Each row is where one point has got to under a steady rotation. How many ticks took it there?
The counts run from 0 to 320.
[-0.95  0.23 -0.19 -2.44 -1.62  2.92  4.25 -3.55  1.50  1.86  3.47  1.57]	243
[ 3.15  3.25  2.77 -1.34 -0.56 -1.01  3.03 -0.92 -0.98  3.43  4.11 -0.32]	133
[ 2.05 -2.86 -2.09 -2.37 -1.61 -0.16  4.24 -3.07  1.47 -1.00 -3.16  1.52]	61
[ 1.92  4.24 -2.11  0.69  3.02 -1.98  2.00  2.41 -0.95  2.43  4.15  0.09]	90
[ 0.92  2.12 -2.11 -0.52  3.19 -3.03  2.01  4.58 -0.44 -1.06  2.20 -2.34]	263
[-0.46 -1.60  1.83 -3.84 -2.51  1.80  4.37 -2.91  1.34  0.40  2.35 -0.21]	294
[-2.28  0.75  0.69 -3.58 -0.35  2.51  3.43 -0.72  0.50  0.33  5.65 -1.12]	26
[ 4.58 -0.84  3.11 -2.88 -1.77 -2.95  3.63 -0.81 -0.43 -0.43 -1.28 -1.96]	174
[ 0.26  3.34 -4.48  0.36  2.44  0.81  2.79  0.12  0.50  2.15  3.45  2.65]	145
[ 0.95 -0.23 -0.29 -2.14 -2.13  2.25  4.63 -4.17  1.22  2.58  2.25  2.80]	240
[ 0.68 -3.79 -1.65 -3.21 -0.99 -0.84  3.99 -1.09  1.40 -3.54 -2.64 -0.91]	113
[ 3.13  1.94 -3.85  0.56  2.97 -3.85  2.47  2.72 -0.47 -0.87 -0.43 -0.27]	46
[ 1.31  1.78 -2.05 -0.22  3.60 -3.92  1.81  4.43 -0.30 -1.65  1.94 -2.31]	264
[-1.99  2.82  0.38 -1.85  1.98  0.25  2.61  2.25 -0.11 -0.07  5.72 -2.19]	32
[-1.31  1.12 -6.20 -0.28  3.11  0.68  3.14  1.26  0.80 -0.57  2.24  1.55]	150
[ 1.34  4.16  0.45 -0.51  1.62 -1.00  2.53  1.84 -0.93  2.03  5.63 -1.25]	86
[-1.57 -0.29 -6.37 -1.11  3.16 -0.08  3.21  1.42  1.21 -2.23  1.03 -0.07]	154
[-0.34 -1.66  1.32 -3.99 -2.53  2.08  4.38 -3.49  1.16 -0.05  1.81  0.03]	293
[ 1.70  2.67 -2.33  0.18  3.56 -3.36  1.74  3.71 -0.68 -0.70  2.30 -2.19]	41
[-3.27  1.32 -0.29 -2.65  1.10  1.83  3.15  0.31  0.78 -0.40  6.07 -0.98]	251
[ 0.88  3.76  2.41 -1.60  0.69 -0.57  2.78  1.29 -0.80  2.24  5.77 -1.58]	83
[ 3.50 -0.60 -0.53 -1.55  0.88 -4.42  2.39  2.48 -0.09 -2.80 -2.26 -2.98]	219
[ 1.16 -2.93  1.73 -3.90 -2.12 -1.15  4.23 -1.49  0.84 -2.73 -1.21 -2.03]	118
[ 0.78 -3.75 -0.85 -3.87 -1.05 -0.68  4.25 -1.30  1.76 -3.10 -2.48 -1.31]	114
[ 1.43 -0.47 -6.43 -0.90  2.51 -1.33  3.36  0.83  0.94 -1.76 -1.67  1.88]	103
[-0.85  2.40 -1.01 -1.39  2.98 -1.30  2.13  3.75 -0.09 -1.23  4.16 -2.86]	259
[-2.78  1.08 -4.17 -1.86  2.39  2.01  2.76  0.61  1.01 -0.76  4.58  0.40]	201
[ 4.98  0.62  3.32 -1.62 -2.42 -2.48  3.68 -1.74 -0.53  1.53 -0.28 -0.39]	178
[-0.47 -0.18 -2.30 -1.99  2.82 -2.83  2.30  4.02  0.36 -4.05  0.70 -3.46]	212
[ 5.08 -0.32 -0.31 -1.08  0.07 -4.52  3.21  1.29 -0.55 -1.20 -2.32 -1.67]	222
[ 1.62  1.80 -6.06  0.64  3.56 -1.68  2.22  1.85  0.18  0.52  0.61  1.58]	98
[-2.17  0.40 -0.32 -3.01 -0.58  2.93  4.06 -2.33  1.11  1.45  4.56  0.61]	246
[ 1.00  3.72 -2.14  0.23  1.30 -0.05  2.78 -0.04 -0.34  3.53  4.44  1.88]	141
[ 3.99 -0.96 -0.88 -1.68 -1.77 -0.70  4.14 -3.22  0.51  1.20 -2.87  2.05]	9
[ 3.03 -2.18 -2.18 -1.96 -1.28 -1.23  4.09 -2.90  1.29 -0.19 -3.20  1.96]	282
[ 2.18  2.03 -2.48  0.02  3.19 -3.82  1.66  4.26 -0.32 -1.84  1.07 -2.77]	265
[-1.22 -2.00 -4.03 -3.06  1.84 -1.29  2.92  1.95  1.45 -4.18 -0.23 -1.71]	159
[-2.55  1.68 -0.64 -2.17  2.11  0.27  2.29  2.40  0.04 -0.87  5.68 -2.06]	255
[ 4.56 -0.19 -3.40 -0.24  1.39 -3.50  2.76  0.16 -0.10 -0.60 -3.56  0.68]	275
[ 1.20 -2.66 -0.82 -3.28 -2.13  0.29  4.63 -3.64  1.59 -0.88 -1.87  0.77]	64
[ 0.73  3.05 -1.70 -0.27  3.69 -2.69  1.82  4.33 -0.66 -0.95  3.60 -2.17]	39
[ 2.23  2.94 -2.49  0.13  3.50 -3.69  1.67  3.67 -0.52 -0.64  1.71 -1.73]	42
[ 5.45 -0.12  0.13 -0.99 -1.94 -2.14  3.53 -2.80 -0.24  1.77 -2.51  1.42]	230
[ 5.23 -0.58  3.09 -2.23 -1.47 -3.11  3.73 -1.40 -0.14  0.58 -1.18 -1.46]	176
[ 2.58  2.14  0.04 -0.89 -0.79  0.46  3.76 -2.86  0.07  4.33  2.76  2.17]	187
[ 3.95 -1.35  2.40 -2.78 -1.68 -3.51  3.43 -0.02 -0.05 -1.46 -2.08 -2.81]	172
[-2.44  0.39 -3.26 -2.06  2.50  0.40  2.61  2.34  0.92 -2.54  3.90 -1.21]	205
[ 0.56  4.26  0.51 -1.02  2.05 -1.09  1.87  2.89 -0.75  1.44  5.52 -1.51]	309
[ 0.76 -1.46 -5.79 -1.18  1.78 -0.88  3.12  0.52  1.41 -2.67 -2.02  1.08]	105
[ 3.83 -0.77 -4.51 -0.43  1.31 -2.42  3.04 -0.14  0.55 -0.48 -3.60  1.17]	53
[-0.24 -2.08  1.81 -4.06 -2.58  1.19  4.81 -3.39  1.21 -0.42  0.45 -0.54]	69
[ 0.35 -0.05 -2.16 -2.08  2.65 -2.92  2.59  3.92  0.28 -3.73  0.54 -3.46]	213
